In the data rows, 128 means zero.
Each row below has a hidden score, from 0 to 40, with 20 about the middle. What is it? The score is a weighted sum of the row's numbers plus the product of two more (or one squared), each taken from its middle value.
array([ 87,  85,  72, 146, 122, 150, 133, 147, 137, 108, 107,  82, 139, 170,
       155, 138]) -> 18
array([ 67,  81, 116, 115,  69, 135, 115, 146, 148, 155,  65, 114, 183, 153,
       104,  84]) -> 17
array([138, 100, 121, 168, 153, 147, 114,  88, 113, 139, 147, 126, 177, 133,
        91, 150]) -> 26
array([100, 114, 131, 134,  86,  86, 138, 113, 113, 172,  89, 128, 153, 161,
       134,  98]) -> 22
array([ 87, 128, 148, 121,  86,  56, 168,  99,  86, 192,  88, 127, 130, 162,
       155, 100]) -> 20
array([114, 171, 148,  78, 127, 139, 104, 206, 188,  70, 123, 109, 109,  51,
        78, 116]) -> 33
array([127, 163, 159, 102, 105,  96, 129, 133, 131, 148, 121, 122, 102, 131,
       153, 139]) -> 10
array([ 90,  77, 104, 134,  97, 126, 132, 145, 135, 132,  91, 108, 177, 144,
       101, 114]) -> 18
array([103, 165, 158,  88, 111, 119, 120, 194, 172,  97, 120, 105, 113,  66,
        90, 128]) -> 35
array([149, 177, 162,  76, 124, 129, 117, 175, 161,  92, 151, 127,  93, 104,
       140, 151]) -> 7
array([ 65,  82, 124, 101,  56, 135, 107, 156, 158, 160,  54, 129, 176, 171,
       123,  68]) -> 10
array([186, 180, 134,  88, 166, 140, 136, 155, 138,  89, 178, 138, 114,  98,
       114, 171]) -> 12
array([ 94, 117,  96, 163, 132, 107, 160, 141, 116, 106, 122,  87,  97, 143,
       166, 149]) -> 34
array([124,  86,  60, 165, 152, 140, 134, 121, 119, 111, 130,  91, 136, 160,
       149, 158]) -> 25
array([131, 134, 132, 144, 116,  86, 159, 100,  92, 160, 126, 121, 146, 126,
       109, 137]) -> 23
array([ 67, 108, 133, 118,  75,  88, 166, 132, 107, 163,  79, 114, 160, 147,
       117,  99]) -> 18
array([183, 186, 141,  71, 167, 155, 128, 155, 145,  92, 171, 141, 105,  80,
       107, 152]) -> 12
array([ 71, 124, 167, 107,  84,  39, 165, 112,  96, 201,  71, 118, 116, 156,
       162,  96]) -> 21
array([156, 170, 155,  90, 131, 120, 127, 145, 139, 119, 151, 124, 103, 115,
       138, 161]) -> 6
array([131, 162, 158,  90, 121, 118, 115, 169, 161, 104, 137, 115, 105,  93,
       118, 150]) -> 18
array([144, 121, 104, 138, 161, 155, 152,  98,  95, 135, 136, 109,  92, 129,
       159, 148]) -> 20
array([148, 108,  88, 176, 138, 149, 174, 101,  84, 115, 157, 104, 124, 152,
       149, 178]) -> 21
array([131, 119,  94, 155, 149, 141, 162, 108,  96, 118, 141, 102,  97, 144,
       166, 157]) -> 23
array([131, 178, 135,  74, 164, 176, 101, 134, 148, 136, 106, 116,  66,  70,
       131,  91]) -> 25
array([185, 170, 143,  85, 179, 160, 113, 107, 124, 130, 160, 137, 118,  71,
        90, 160]) -> 14
array([152, 134, 115, 114, 175, 162, 136,  94, 104, 144, 132, 118,  88, 107,
       145, 138]) -> 18
array([106, 172, 164,  81, 108, 122, 108, 198, 181,  95, 118, 110, 105,  70,
        98, 124]) -> 32
array([150, 158, 156, 121, 120, 118,  54, 161, 194, 102, 143, 216, 145, 111,
       100,  72]) -> 23
array([143, 142, 151, 115, 119, 139,  54, 182, 204,  79, 147, 214, 161, 110,
        84,  73]) -> 17
array([119, 128, 106, 153, 131, 109, 166, 126, 104, 119, 137, 102, 129, 120,
       119, 164]) -> 29
array([ 75, 129, 162, 113,  86,  46, 158, 103,  96, 207,  71, 119, 120, 155,
       156,  95]) -> 24
array([ 77,  88, 126,  97,  55, 137,  94, 155, 166, 158,  58, 140, 170, 166,
       125,  60]) -> 8
array([ 74,  82,  98, 132,  92, 132, 134, 138, 130, 140,  82,  94, 166, 153,
       118, 114]) -> 21
array([134,  96,  92, 157, 164, 170, 136,  88,  98, 137, 125, 101,  64, 166,
       216, 144]) -> 11
array([ 68, 106, 130, 128,  86,  82, 167, 118, 100, 173,  79, 103, 159, 127,
       103, 107]) -> 21
array([114, 112, 152, 115,  66,  80, 107, 118, 135, 188,  83, 168, 122, 151,
       155,  65]) -> 14
array([159, 180, 148,  69, 153, 157,  98, 172, 171,  88, 140, 126, 107,  61,
        91, 134]) -> 17
array([149, 120, 150, 130, 127, 123,  60, 163, 188,  96, 135, 192, 155, 121,
        99,  89]) -> 17
array([174, 159, 136, 115, 162, 152, 145, 116, 111, 112, 177, 131, 140,  94,
        91, 185]) -> 17
array([ 65,  98, 132, 108,  59, 114, 128, 142, 137, 169,  63, 127, 160, 176,
       144,  72]) -> 13
array([150, 105, 140, 109,  76, 107,  73, 149, 175, 149, 101, 196, 133, 132,
       126,  57]) -> 9
array([115,  81,  79, 161, 136, 123, 153, 139, 120, 100, 127,  92, 139, 162,
       148, 147]) -> 19
array([140, 112,  95, 169, 126, 118, 199, 136,  89,  93, 163, 111, 149, 134,
       115, 161]) -> 9
array([132,  88,  86, 156, 160, 155, 110, 109, 127, 125, 136, 117, 170, 143,
       106, 145]) -> 27
array([120, 110, 106, 148, 114, 101, 136, 127, 123, 135, 117, 121, 177, 134,
        90, 124]) -> 26
array([120, 118, 127, 139,  94,  90, 126, 120, 124, 156, 106, 141, 151, 154,
       128, 105]) -> 22
array([ 88, 129, 156, 117,  85,  54, 157,  90,  89, 211,  79, 130, 124, 169,
       165,  90]) -> 21
array([179, 172, 130,  96, 171, 152, 130, 117, 119, 121, 162, 130, 134,  72,
        77, 164]) -> 18
array([130, 103,  93, 159, 159, 160, 153,  83,  87, 145, 127, 102,  73, 158,
       200, 149]) -> 20
array([ 87,  98,  80, 173, 135, 110, 181, 121,  91, 120, 119,  82, 102, 174,
       188, 162]) -> 30
array([106, 121, 180, 114,  76,  72, 139, 136, 128, 157,  97, 128,  96, 147,
       170, 115]) -> 14
array([132,  94,  79, 186, 142, 157, 150, 107, 102, 116, 143,  99,  99, 157,
       178, 176]) -> 26
array([173, 154, 165, 133, 145, 151, 157,  82,  83, 127, 189, 146, 141, 127,
       116, 163]) -> 5
array([ 87, 102,  79, 177, 134, 109, 181, 119,  90, 115, 123,  82,  95, 172,
       193, 158]) -> 31
array([140, 115, 122, 101,  87, 139,  48, 167, 199, 125, 100, 197, 155, 130,
       105,  53]) -> 12
array([161, 157, 137,  76, 186, 181, 102,  97, 126, 152, 119, 125,  76,  76,
       130, 108]) -> 14
array([170, 145, 144, 116, 134, 104, 150, 114, 106, 131, 154, 138, 114, 142,
       153, 148]) -> 7
array([140, 164, 135,  88, 154, 147, 119, 168, 158,  87, 134, 115, 103,  67,
        97, 130]) -> 24
array([164, 170, 137,  73, 181, 177, 105, 102, 127, 151, 125, 129,  88,  62,
       106, 116]) -> 18
array([109, 122,  99, 141, 163, 144, 143, 110, 109, 134, 110,  97,  61, 143,
       198, 124]) -> 26
array([160, 147, 191, 163, 119, 138,  91, 123, 146, 103, 177, 188, 145, 112,
       101, 126]) -> 21
array([118,  69, 125, 102,  72, 137,  74, 169, 186, 124,  85, 165, 162, 147,
       115,  62]) -> 2
array([100, 120, 147, 135,  92,  60, 158, 100,  92, 186,  95, 131, 129, 160,
       153, 104]) -> 21
array([146, 122, 119, 149, 119,  80, 131, 117, 120, 144, 127, 145, 157, 145,
       118, 116]) -> 25
array([ 68,  90, 111, 128,  80, 121, 152, 150, 126, 142,  79, 102, 176, 140,
        97, 100]) -> 21
array([148, 173, 159,  92, 122, 109, 128, 144, 138, 127, 146, 129, 102, 129,
       152, 152]) -> 4
array([133, 102,  90, 161, 161, 166, 149,  91,  94, 142, 124, 102,  72, 167,
       209, 143]) -> 16
array([ 74, 138, 164, 114,  77,  54, 152, 120, 109, 190,  77, 114, 116, 138,
       145, 108]) -> 26
array([131, 133, 144, 127, 115,  89, 154, 128, 113, 137, 133, 120, 125, 123,
       129, 141]) -> 18
array([152, 114,  86, 171, 126, 123, 146, 117, 111, 117, 147, 117, 163, 135,
       105, 148]) -> 24
array([ 96,  81,  69, 151, 131, 147, 139, 156, 138,  94, 111,  82, 139, 169,
       156, 145]) -> 19
array([ 95,  82,  71, 144, 122, 148, 131, 152, 139, 102, 106,  85, 146, 168,
       145, 133]) -> 17
array([152, 163, 158, 125, 121, 112,  92, 184, 184,  83, 159, 219, 143, 116,
       102,  80]) -> 22
array([156, 124, 162, 176, 121, 150, 120,  98, 114, 120, 173, 154, 168, 121,
        89, 154]) -> 17
array([155, 148, 173, 143, 132, 111,  72, 138, 167, 113, 158, 204, 145, 111,
       100,  97]) -> 22
array([136, 177, 134,  75, 166, 173, 102, 143, 152, 126, 111, 117,  77,  65,
       119, 103]) -> 26
array([175, 175, 152, 128, 133, 123, 157,  80,  81, 152, 170, 160, 118, 129,
       139, 147]) -> 14
array([175, 155, 120, 120, 149, 132, 142, 122, 117, 113, 169, 124, 138, 101,
        96, 173]) -> 17
array([119, 157, 162, 101, 105, 101, 136, 165, 143, 119, 126, 112, 107, 113,
       133, 146]) -> 18
array([174, 174, 141,  89, 159, 139, 122, 157, 149,  90, 166, 130, 114,  91,
       111, 169]) -> 13
array([129,  86,  69, 161, 160, 150, 123, 105, 118, 124, 133,  97, 148, 149,
       130, 153]) -> 26
array([133, 105, 141, 102,  68, 117,  68, 146, 177, 161,  84, 189, 136, 139,
       130,  54]) -> 10
array([112, 180, 162,  73, 120, 136, 103, 214, 195,  73, 122, 112, 102,  52,
        86, 115]) -> 37
array([131,  95,  80, 162, 147, 122, 147, 145, 127,  91, 142, 104, 154, 152,
       126, 148]) -> 22
array([149, 108, 118, 158, 153, 165, 150,  93,  95, 122, 163, 115, 117, 139,
       149, 184]) -> 18
array([152, 162, 127, 107, 152, 130, 133, 158, 143,  86, 153, 120, 129,  72,
        81, 156]) -> 22
array([174, 138, 179, 130, 138, 143, 159,  95,  91, 124, 184, 162, 126, 124,
       126, 155]) -> 1
array([ 96, 101,  76, 180, 136, 116, 179, 112,  87, 123, 126,  84, 100, 176,
       194, 166]) -> 30
array([125,  76,  74, 148, 139, 144, 119, 153, 148,  86, 125, 103, 163, 155,
       120, 136]) -> 17
array([141, 149, 133, 114, 113, 140,  40, 169, 205, 102, 127, 205, 162, 117,
        90,  69]) -> 24
array([ 95, 100,  76, 180, 135, 115, 182, 111,  86, 123, 126,  83,  97, 173,
       193, 163]) -> 30
array([159, 156, 138,  78, 183, 184, 104, 104, 128, 150, 115, 126,  69,  77,
       136, 105]) -> 16
array([189, 193, 144,  83, 165, 144, 116, 146, 145,  91, 180, 137, 104, 108,
       131, 174]) -> 3
array([122, 110,  95, 167, 127,  97, 154, 119, 107, 131, 126, 105, 160, 136,
       106, 143]) -> 29
array([125, 120, 119, 145, 104,  87, 132, 115, 117, 154, 111, 136, 157, 152,
       124, 109]) -> 25
array([134, 111,  80, 185, 145, 165, 141, 110, 110, 105, 154, 104,  97, 157,
       179, 181]) -> 26
array([157, 152, 109, 131, 151, 137, 145, 131, 117,  98, 163, 119, 137, 101,
        99, 172]) -> 22
array([ 93,  87,  96, 124,  92, 144, 106, 154, 157, 129,  86, 120, 194, 151,
        93,  95]) -> 20
array([134, 100,  91, 139, 121, 132, 109, 150, 152, 108, 121, 134, 191, 147,
        93, 110]) -> 23
array([ 89, 144, 167, 106,  80,  42, 158,  82,  83, 218,  78, 141, 106, 167,
       179,  82]) -> 18
array([144, 136, 131, 127, 125, 133,  61, 158, 186, 105, 133, 187, 169, 122,
        88,  94]) -> 25
array([113, 144, 107, 127, 152, 129, 141, 155, 137,  97, 127, 100,  91, 114,
       149, 134]) -> 31
array([130, 170, 133,  73, 165, 175,  96, 136, 151, 128, 104, 114,  61,  71,
       136,  92]) -> 23
array([128, 107,  87, 165, 149, 146, 172, 100,  85, 124, 136,  98,  89, 159,
       188, 158]) -> 23
array([187, 191, 149,  74, 181, 168, 118, 106, 120, 136, 165, 145, 112,  71,
        94, 154]) -> 14
array([100,  60,  75, 148, 127, 148, 138, 162, 141,  85, 111,  90, 143, 164,
       144, 136]) -> 15
array([166, 169, 136,  76, 185, 182, 102,  92, 121, 159, 122, 127,  82,  70,
       117, 116]) -> 16
array([127, 166, 171,  67, 120, 135, 102, 202, 187,  79, 131, 119,  91,  74,
       111, 128]) -> 24
array([ 66, 101, 130, 113,  65, 110, 130, 127, 125, 177,  61, 120, 160, 160,
       128,  83]) -> 19
array([138, 103, 115, 165, 152, 144, 130, 113, 118, 117, 155, 129, 178, 137,
        93, 152]) -> 22
array([ 91,  95,  89, 142, 107, 129, 140, 142, 127, 127,  97,  95, 158, 157,
       127, 125]) -> 23
array([158, 129, 122, 149, 117,  83, 121, 116, 124, 139, 133, 156, 149, 137,
       119, 111]) -> 21
array([142, 170, 134,  74, 175, 180,  99, 112, 136, 148, 111, 119,  65,  74,
       134,  96]) -> 20
array([126,  95,  93, 183, 157, 167, 136,  63,  86, 154, 151, 105, 127, 146,
       147, 179]) -> 28
array([138, 172, 131,  73, 172, 179, 101, 122, 142, 142, 106, 117,  65,  71,
       134,  97]) -> 22
array([133,  71,  76, 152, 152, 153, 111, 128, 136, 111, 126, 109, 163, 147,
       112, 144]) -> 19
array([110, 111, 142, 115,  67,  98,  97, 130, 149, 167,  86, 159, 138, 154,
       141,  68]) -> 12
array([ 76,  91,  87, 150, 108, 123, 156, 140, 120, 125,  99,  76, 136, 165,
       150, 133]) -> 24
array([ 57,  73, 135, 109,  65, 108, 137, 128, 124, 178,  53, 110, 164, 149,
       113,  86]) -> 14
array([ 97, 106,  95, 164, 122,  99, 167, 113,  95, 138, 114,  87, 135, 147,
       140, 151]) -> 30
array([105, 102, 122, 116,  76, 120, 107, 145, 151, 143,  92, 147, 167, 156,
       117,  82]) -> 13
array([132,  64, 103, 158, 164, 169, 149,  95,  98, 129, 122, 103,  61, 162,
       212, 143]) -> 18
array([104,  91, 111, 124,  88, 126, 115, 148, 148, 136,  92, 134, 176, 161,
       117,  90]) -> 15
array([130,  98, 149, 110,  66,  99,  88, 141, 161, 159,  86, 183, 127, 142,
       141,  58]) -> 9
array([166, 151, 122, 129, 140, 120, 160, 112, 100, 125, 162, 124, 142, 113,
       105, 162]) -> 16
array([ 60,  96, 117, 127,  77, 112, 156, 138, 117, 156,  75,  97, 172, 128,
        90, 101]) -> 23
array([114, 154, 154, 110, 101,  93, 138, 133, 125, 152, 116, 111, 116, 115,
       127, 138]) -> 21
array([ 70, 137, 161, 106,  86,  41, 156, 103,  96, 205,  68, 118, 120, 151,
       154,  94]) -> 25
